In the rows, 128 means zero.
Named moves, each a turn or a mirror, and the order they were made in; the first pair answered:
J_779:
[104 144 138 114 104 147  99 123  94 135 137 149 126] -> [103 140 150 104 116 151 108 133  90 144 146 144 127]
[155 143 135 155 148 101 158 130 131 124 146  87 133] -> [150 152 121 172 126  93 139 118 138 113 130  99 129]
[132 150 156 129 127 109 128 181 108 118 123 145 116] -> [132 152 150 135 118 108 125 175 108 115 118 150 114]
J_752:
[159 127 124 125 152 127 139 148 149 122 120 115 123] -> [158 133 115 140 140 120 126 137 153 109 106 121 119]
[130 141 118 153 103 132  85 149 129  88 127 178 103] -> [118 134 129 141  97 159  83 143 112 107 141 178 117]
[106 143 100 131  97 161  94  98 121 129 103 142 143] -> [105 136 115 110 110 182 110 109 108 148 121 138 155]
J_945:
[146 109  86 183  86  64 139  52 181  74  86 133 120] -> [120  70 109 173  61 129 146  17 157 115 113 130 151]
[156  77 170 117 157 135 183 113 135 166 148 108 122] -> [146  91 180 101 149 165 164 136 105 173 156 127 129]
[140  97 123 136 146 135 131 150 170 171 142 100 150] -> [135 102 129 126 141 150 122 159 155 173 145 104 156]
J_742:
[125 133 115 134 121 134 126 114 138 129 127 134 122] -> [132 136 117 131 138 122 133 125 143 127 127 128 115]
[116 165 130 119 128 153 113 153 108 115 119 156 137] -> [119 169 132 117 131 149 118 158 109 115 122 155 138]
[140 137 123 123 173 100 144 150 145 129 131  97 124] -> [107 112 120 154  98 147 115  85 128 138 122 123 146]
[109 105 131 133  91 155 104  87 116 139 132 154 161] -> [149 131 136  96 182  98 141 163 142 127 138 124 137]
J_673:
[103 119 117 161 139 171 116 135 133 156 142 119 119] -> [106 141 109 161 133 160 101 152 128 143 128 131 112]
[160 158 110 144 152  80 133 158 149 108  95 129 103] -> [153 102 130 133 161 112 184 110 160 146 131  92 128]
[148 132 142  86 137 159 118 194 140 147 124 152 156] -> [162 138 131  92 150 126 120 201 158 131 112 145 142]
[127 117 143  99 168 127 188 113 150 141 167 111 117] -> [104 135 155  87 134 174 149 130 103 154 174 146 129]
Then:
Each pair is two moves apart.
[166 147 102 145  76 122  79 117  70 160  94 162 115] -> [205 118 108 126 158  70 162 129 126 164 113  99 106]
J_742 J_673
[108  57 128 133 116 144 197  57 133 161 160  86 160] -> [100 152 151  85 107 185 108 184  42 158 153 163 148]
J_945 J_945
[ 96 105 106 154  50 163  80  73 118 137 102 164 153] -> [162  99 113 112 191  62 176 142 190 128 120  83 123]
J_742 J_945
[153 134 151 116 152 130 155 145 136 143 146 121 130] -> [148 126 120 155 112 113 143  96 156 121 123 126 125]
J_779 J_673
[103 155 152  54 159 218 125 204  56 165 161 127 171] -> [146 174 135  53 219 132 153 240 103 131 142  99 141]
J_752 J_673
[136 171 125 158 162 110 111 185 160  80 135 131 113] -> [101 143 125 183  89 171  86 116 134  97 138 155 136]
J_779 J_742
[143 158 126 124 161 101 120 190  97 118 151 148 111] -> [154 122 117 141 175  75 163 144 141 115 153 112 110]
J_752 J_673
[134 165 142  88 106 148  96 180 113 143 138 131 150] -> [118 149 117 130  57 141  80 121 124 127 115 141 153]
J_673 J_742
[133 129 150 107 167 148 145 157 130 135 158 117 127] -> [107 131 148 121 117 176 113 130 109 140 148 143 136]
J_673 J_742
[148 158 110 147 146  62 157 136 160 126 107 108 124] -> [108 113 140 136 101 158 153  89 117 179 146 115 163]
J_945 J_673
[114  61 138 126 126 162 172  76 138 165 158  94 153] -> [116 149 151  88 126 179  99 190  72 152 140 153 132]
J_945 J_945
[116 144 116 156 104 151 106 103 113 144 116 142 138] -> [126 146 140 117 150 157 134 145 105 165 139 124 141]
J_945 J_779
[108  98 131 135 130 148 146  82 138 156 119 124 118] -> [122 107 140 113 160 147 160 115 137 160 126 116 117]
J_742 J_945
[156 168 140  90 208  89 136 220 143 121 132 136  96] -> [165 138 119 125 205  52 164 162 192 109 120 108  95]
J_673 J_752
[116 172  87 148  91 127  97 130 139 119 109 111 108] -> [129 155  85 151 115 103 127 118 166 116 114  84 104]
J_742 J_945
[163 122 106 148 134  86 168 148 145 144 128 101 111] -> [141  93 121 147 113 130 172 116 130 170 144  98 131]
J_779 J_673
[134 107 135 111 149 122 138 151 126 139 140 100 126] -> [116 114 134 118 111 151 108 143  97 141 135 130 135]
J_742 J_945
[146 157 110 147 152  67 148 161 165  53 115 107 104] -> [139 158 102 162 124  69 131 145 161  49 104 118 104]
J_779 J_752
[133  89 132 138 144 132 158  93 152 137 144 101 149] -> [125 110 152 109 146 166 135 135 109 155 160 119 155]
J_673 J_752
[142 136 119 121 159 101 134 152 136 112 121 121 125] -> [121 117 139 106 140 155 132 133 108 143 146 126 147]
J_673 J_673
[126 110 139 161  96 183 121  68 128 122 144 141 150] -> [160 155 111 174 132  97 115 118 163  75 106 138 111]
J_742 J_779
[130  64 138 148 145 125 186  63 164 144 147  88 146] -> [153  87 123 152 167  75 184  95 183 118 129  86 125]
J_779 J_742
[130 191 125  98 158 160  94 214  94 127 134 127 111] -> [148 190  94 130 167  92 106 192 141  90 108 110  90]
J_945 J_779
[112  94 126 130 124 140 149  78 131 149 135 106 149] -> [100 115 125 129 100 162 111  95  99 144 131 137 151]
J_945 J_779
[102 109 150  98 133 160 130 127 100 137 176 147 155] -> [106 139 145  97 128 149 105 153  90 122 163 168 141]
J_945 J_742
[144 143 136 126 118 119 113 155  98 123 123 161 113] -> [138 116 124 149  93 118 124 100 119 121 118 154 121]
J_673 J_742
[140 140 139 114 158 116 144 155 145 127 139 123 128] -> [129 125 146 108 146 148 144 136 132 147 153 123 141]
J_945 J_673
[109 149 147 119  68 191  77 140  57 147 117 176 138] -> [173 155 104 150 153  40 142 149 163  85  86 118  86]
J_945 J_673
[160 109 122 185 159 123 144  89 153 101 150 139 111] -> [134 106 146 164 139 189 125  95 107 130 172 157 129]
J_945 J_945
[111 149 142 119 125 163  98 160  86 134 137 151 138] -> [142 152 108 146 153  83 121 152 144  96 108 124 110]
J_945 J_945
[142 106 150 127 157 110 174  95 176 115 145  91 132] -> [107 141 166 104 104 188 105 129  94 137 146 150 147]
J_945 J_673
[126 140  95 173  97  96 101 113 144  97  95 138 118] -> [110 107 107 171  76 136 114  72 137 123 117 132 139]
J_945 J_945
[160 164 131 117 138 123 126 165 119 129 135 113 123] -> [142 154 119 144  85 145 102 122 110 127 121 133 129]
J_752 J_742
[118 119  85 154 113 121 119  73 122 122 130 116 132] -> [147 142 101 118 178  96 139 144 123 119 142 100 120]
J_945 J_742
[127 122  93 175  87  92 113  71 147  97  95 132 118] -> [103  88 128 148  78 163 123  59 115 145 134 126 152]
J_945 J_752
[138 103 102 140 166  73 162 116 179 130 146 100 102] -> [125  79 111 144 152 106 170  89 174 151 160  94 117]
J_945 J_752
[151  93 131 116 139 116 163 124 152 144 143  89 127] -> [122 114 122 136  70 151 101 107 114 138 124 138 130]
J_673 J_779
[120  98 137 111 160 114 180  95 169 131 160  83 141] -> [103  90 138 115 135 145 172  78 152 144 165  91 150]
J_752 J_945
[103  98 137 122  84 184 123  83 104 152 145 138 157] -> [144 149  91 153 117  74 110 125 152  80  91 139 107]
J_673 J_673
[ 92  97 113 169  82 141 111 102 149  89 127 129 133] -> [117 123 104 159 122  95 117 147 170  67 116 122 109]
J_742 J_752
[112 106 133 136 124 153 149  91 129 145 151 125 141] -> [112 119 114 158 107 136 134  84 137 125 130 132 130]
J_752 J_779
[163 196  99 130 149  42 105 197 147  81  86 138  83] -> [155 113  83 177 125  38 161  75 204  97  97  94 106]
J_673 J_779
[137 105 167 116 145 156 150 151  75 158 174 104 152] -> [119 115 142 157  80 166 102 114  62 138 143 138 151]
J_779 J_752
[124 117 112 167  90 112 120  87 149 116 110 125 139] -> [138  99 122 146 130 105 158  96 164 132 129  92 141]
J_742 J_945
[133 143 148 106 154 128 138 166 112 134 159 128 121] -> [129 148 112 159 107  95 114 116 134 101 121 140 109]
J_779 J_945
[143 125 130 132 162  90 158 112 165 132 121  92 121] -> [110 127 157 113 112 175 119 116 106 164 139 127 146]
J_945 J_673
[108 112 148 121 131 200 118 148  96 134 167 122 124] -> [146 140 115 146 169 102 129 164 151  83 131 109  87]
J_673 J_673
[123  71 147 127 128 155 183 106 132 164 174  85 172] -> [126 177 132 119 103 141  84 206  77 116 128 162 136]
J_673 J_945
[106 125 125 143 112 141  98  76 151 121  98 123 123] -> [135 151 138 112 176 109 121 140 157 119 105 109 107]
J_945 J_742
[117  88 132 100 115 145 171  73 122 138 155 101 129] -> [102 122 120 115  73 161 111  85  88 122 136 148 126]
J_945 J_779
[ 85 146 138  96 111 208 102 127  74 131 143 175 118] -> [132 185  96 125 153  94 107 159 137  69  98 162  72]
J_945 J_945
[122  98 131 150  84 140 148  76 128 140 116 138 139] -> [134  98 159 107 139 146 177 125 119 160 142 116 142]
J_742 J_673
[137  91 132 122 109 130 158 114 159 158 156  96 144] -> [133  92 129 130 105 123 156 108 166 152 151  93 141]
J_752 J_742
[135 100 142 112 161 136 162 133 132 154 153  88 176] -> [154 138 102 147 153  69 133 143 155 103 106 105 146]
J_779 J_742
[155 100 133 138 139  83 168 124 162 116 140  83 113] -> [118 134 156 119  85 167  99 151  76 140 146 145 129]
J_673 J_673
[100  93 152  87 152 121 167 139 146 139 121 108 123] -> [ 84  97 128 130  88 118 129  93 146 121  89 135 122]
J_779 J_945
[124 219  81 177  74 108  97 139 100 101  59 152 137] -> [156 208 129  97 185 110 171 214 102 140 115 103 142]
J_742 J_779
[147 153 133 128 138  77 178 163 163 135 134 101  75] -> [121 105 153 122 112 136 195 115 147 175 164  94 106]
J_945 J_945
[ 99 144 151 112  86 191  75 121  72 154 130 143 165] -> [138 164 164  69 172 141 114 199  91 147 143 111 148]
J_779 J_742
[136 125  96 117 119  81 136  92 152 169 148 120 148] -> [117 144 104 104  95 116  97 108 112 176 147 151 157]
J_945 J_673
